In the rows, zero is written as 128.
Turns in one plane each, and the order they were made in; the first pair answered
turn R:
[130 123 106 142 136  99 148 133 115 123 114 133 129 139 147 131 165 147
 174 176 148  90]  ->  [141  97 107 121 143 117 152 140 127 110 118 121 110 147 137 107 139 129
 173 162 146  83]
[156 156 142 127 118 103 151  92  96 175 178 141  96 140 158 108  69 140
 105 122 122 149]  ->  [141 144 148 200 142 120  86 159 112 158  99 150  85  87 116 153 131 146
 127 137 125 166]
[138  87 140 111 125  87 111 145 143  92 118 136 102 114 144  93  94  99
 131 108 159 134]  ->  [122 142 139 114 109  45 122 112 121 116 139 148 143 122 167 137 122 136
 129 119 168 148]
turn N:
[139 135 138 140 131 127 146 103 112 138 116 115 126 130 105 116 123 120
 137 123 116 139]  ->  [137 143 136 136 129 117 138  94 115 140 124 115 135 135 114 122 124 129
 133 123 118 140]
[ 89 139 124 135 119 157 163 139 113 127 135 114 179 142 123 128 144 135
 144 184 105 101]  ->  [118 145 132 163 124 162 160 134 108 143 109 114 155 138 100 143 141 134
 153 189 120  91]
[107 125 141 103 127 101  99 108 121 127 152 145 147 107 176 132 134 113
 119 143 115 161]  ->  [ 98 102 137  98 136 140 111 132 129 102 140 120 141 109 160 104 134  90
 130 156  91 139]
[105 144 124 121 126 149 109 116 109 138 130 129 138 117 139 140 128 130
 111 112 128 103]  ->  [107 144 120 120 127 156 114 117 112 134 135 124 144 122 134 140 131 127
 116 118 127  96]
turn Q:
[153 146 143 108 111  92  92 133 115 134 182 148 115 125 154 149 106 151
  82  84 123 161]  ->  [164 150 148 109 111 101 102 121 107 147 187 142 109 128 144 140  97 141
  76  84 124 143]
[162  70 133 202 124  74 118 153 137 163 123 153  96 148 111 166 101 105
 147 177 118  88]  ->  [163  67 131 196 124  70 127 152 139 159 124 151 104 148 115 164 106 107
 152 180 116  82]
[ 79  73 126  86 122 126 109 182 146  96 144 145 161 138 144 102 160 139
 140 150 139 150]  ->  [ 89  95 131 108 121 127  66 190 137 105 132 150 141 115 128 120 175 142
 126 120 146 163]
[124 154 119 117 114 110 123 117 125 124 146 140 134 124 165 138 135 146
 123 125 133 148]  ->  [132 162 118 124 117 116 114 117 120 132 143 137 124 123 156 143 140 143
 123 118 139 146]

(2 to 3 turns a pair)
[121  79 156  78 119  86 178 136 185  91 164 132  77 114 137  56  77 107
 139 126 153 113]  ->  [105 189 160 153 106  35 122 123 138 155 133 162 114  78 137 176 163 178
 129 137 173 149]  R, Q
[174  90 128 138 158 135 173 114 153 145 139 110  95 131 108  97  87  93
 156 131 135 105]  ->  [175  94 129 138 150  96 164 102 159 158 147 136 106 132 132 112  90 114
 153 138 151 114]  N, Q
[116 145 121  69 123 166 132 104 138 114 155 120 156 149 155  84 124 134
  99 101  85 156]  ->  [121 133 133 137 151 203 111 154 138 104  80 105 128 121  97 109 151 116
 124 129  79 137]  N, R, R
[135  72 134 149 144  85 135 139 142 131  85 150 143 116 126 150 134 157
 170 221 164 113]  ->  [165  55 143 124 144  95 159 112 147 141 111 142 125 132 133 112  85 137
 161 199 172 102]  R, N
[115 108 131 123 138  85 131 132 154 121 119 151 149 127 160 134 133 149
 138 156 139 152]  ->  [139 107 145 155 147 110 121 146 151 126  93 137 122 123 132 139 128 136
 152 162 146 135]  N, N, N
[104 109 137 123 119  72 124 135 142 104 116 166 109 121 169 103 148 146
 148 141 123 171]  ->  [122  78 140 126 133 103 130 148 145  91 104 143  91 124 146  84 129 120
 156 144 114 154]  R, N
[148 118 135 111 130 121 117 110 133 121 169 138 136 143 117 123 113 147
 102  87 139 135]  ->  [110 125 123 131 126 135 121 139 137 104 155 132 171 126 116 135 160 154
 121 120 120 141]  N, R, N
[148 131 131 148 136 153 128 130 117 140 117 109  97 125  99 126 115 112
 127 116 119  83]  ->  [137 143 128 162 135 143 119 132 110 144 108 111 107 118  92 147 136 122
 130 120 126  90]  R, R
[123 117 120 104 129  47 132 106 123 119 145 137 135 137 151 123 126 111
 133 122 142 110]  ->  [ 92 122 106 115 130  57 116 136 125 101 128 129 148 117 145 137 162 115
 137 135 123 121]  Q, N, R
[150 156 127 131 117 127 105 108 107 148 123 113 111 128 103 150 121 128
 105  91 124 121]  ->  [125 142 115  99 105 139 136 113 115 131 153 100 138 141 126 122 115 118
 105  95 104 117]  N, Q, N
[ 94 122 132 178 127 155 105 205 124 150 119 152 126  77 117 128 141 116
 126 147 126 102]  ->  [ 85 157 129 173 120 130 113 174 108 176 139 161 149  89 136 153 156 144
 122 157 136 108]  R, R
[144 104 107 110 146 100 150 122 131 151 152 137 112 130 147  92 122 126
 101 130 154 136]  ->  [118 134 107 133 143  92 111 146 120 147 135 144 124 101 138 122 165 141
  97 127 150 159]  R, N, Q
[122 171 147 144 120  87 108  93 119 132 122 151 109 117 135 191 146 145
 131 113 156 152]  ->  [145 134 156 168 138 145 118 117 128 124  95 123  69 114  93 172 121 107
 151 124 153 121]  Q, Q, R
[135  80 134 129 148 122 170 120 162 129 109 129 139 136 128 116 118 120
 162 169 131 118]  ->  [130  94 130 119 136 106 182 103 153 142 124 131 154 144 140 120 121 128
 160 171 136 118]  R, R, R
[148 104 115  85 127  95 142 103 131 137 165 174 148 162 187 128 114 131
 132 112 125 152]  ->  [161  65 114  88 139 124 133 119 152 122 146 163 119 156 165 106  97 105
 143 102 119 145]  R, R
[104  74 125 111 140 123 186 160 183 114  93 111 130 127 150  93 125 116
 169 203 124 116]  ->  [ 80 104 111  78 120  63 134 159 188 102 113 147 144 113 191 110 148 145
 133 156 129 173]  Q, R, Q
[119 130 124  70 113 116 155 103 127 125 180 126 141 143 150  99 107 135
 120 117 120 128]  ->  [ 91 120 125 124 131 106  92 161 142 100 113 145 142  94 128 134 170 143
 136 129 129 161]  Q, R
[146 155 123 110 109 114 115  96 111 147 170 124 114 142 136 122  99 139
  93  83 127 142]  ->  [139 176 124 132 115 116 104 109 104 156 155 122 113 128 125 141 124 155
  96  88 132 138]  R, Q, N
[152 132 146 156 155 129  92 147 129 140  97 130 101  94 102 149 141 128
 112 115 144 137]  ->  [103 136 119  92 133 101 106 135 139 113 153 139 145 112 158 128 147 144
  98 106 126 163]  N, N
[115 109 132  75 121  82 125 126 111 143 160 184 131 136 165 108 106 134
 103 108 151 164]  ->  [145 133 137  90 119  93 110 113  85 160 149 172 107 131 139 120  94 128
  91  82 154 151]  Q, Q, Q
[131 153 135 140 133 136 127 100  99 130 144  97  80 137 100  93 112 151
 145 141  91  97]  ->  [131 151 134 148 136 142 118 113  99 123 129  96  70 130  89  96 116 148
 149 140  96  98]  R, R
[113  78 164 175 147 119  96 138 135  87  95 126 111  94  98 131 147 145
 169 122 106 150]  ->  [137  96 162 111 125 129 162  68 110 120 174  97 118 148 120  98  84 136
 145  94 104 122]  Q, R, N
[ 97 162 109 142 119 203 166 143  87 137 105  68 122 115 134 113 161 134
 148 144  70  98]  ->  [136 169 122 153 124 196 176 113  72 169 107  71  87 126 126 115 122 123
 142 139  94  85]  R, N, R
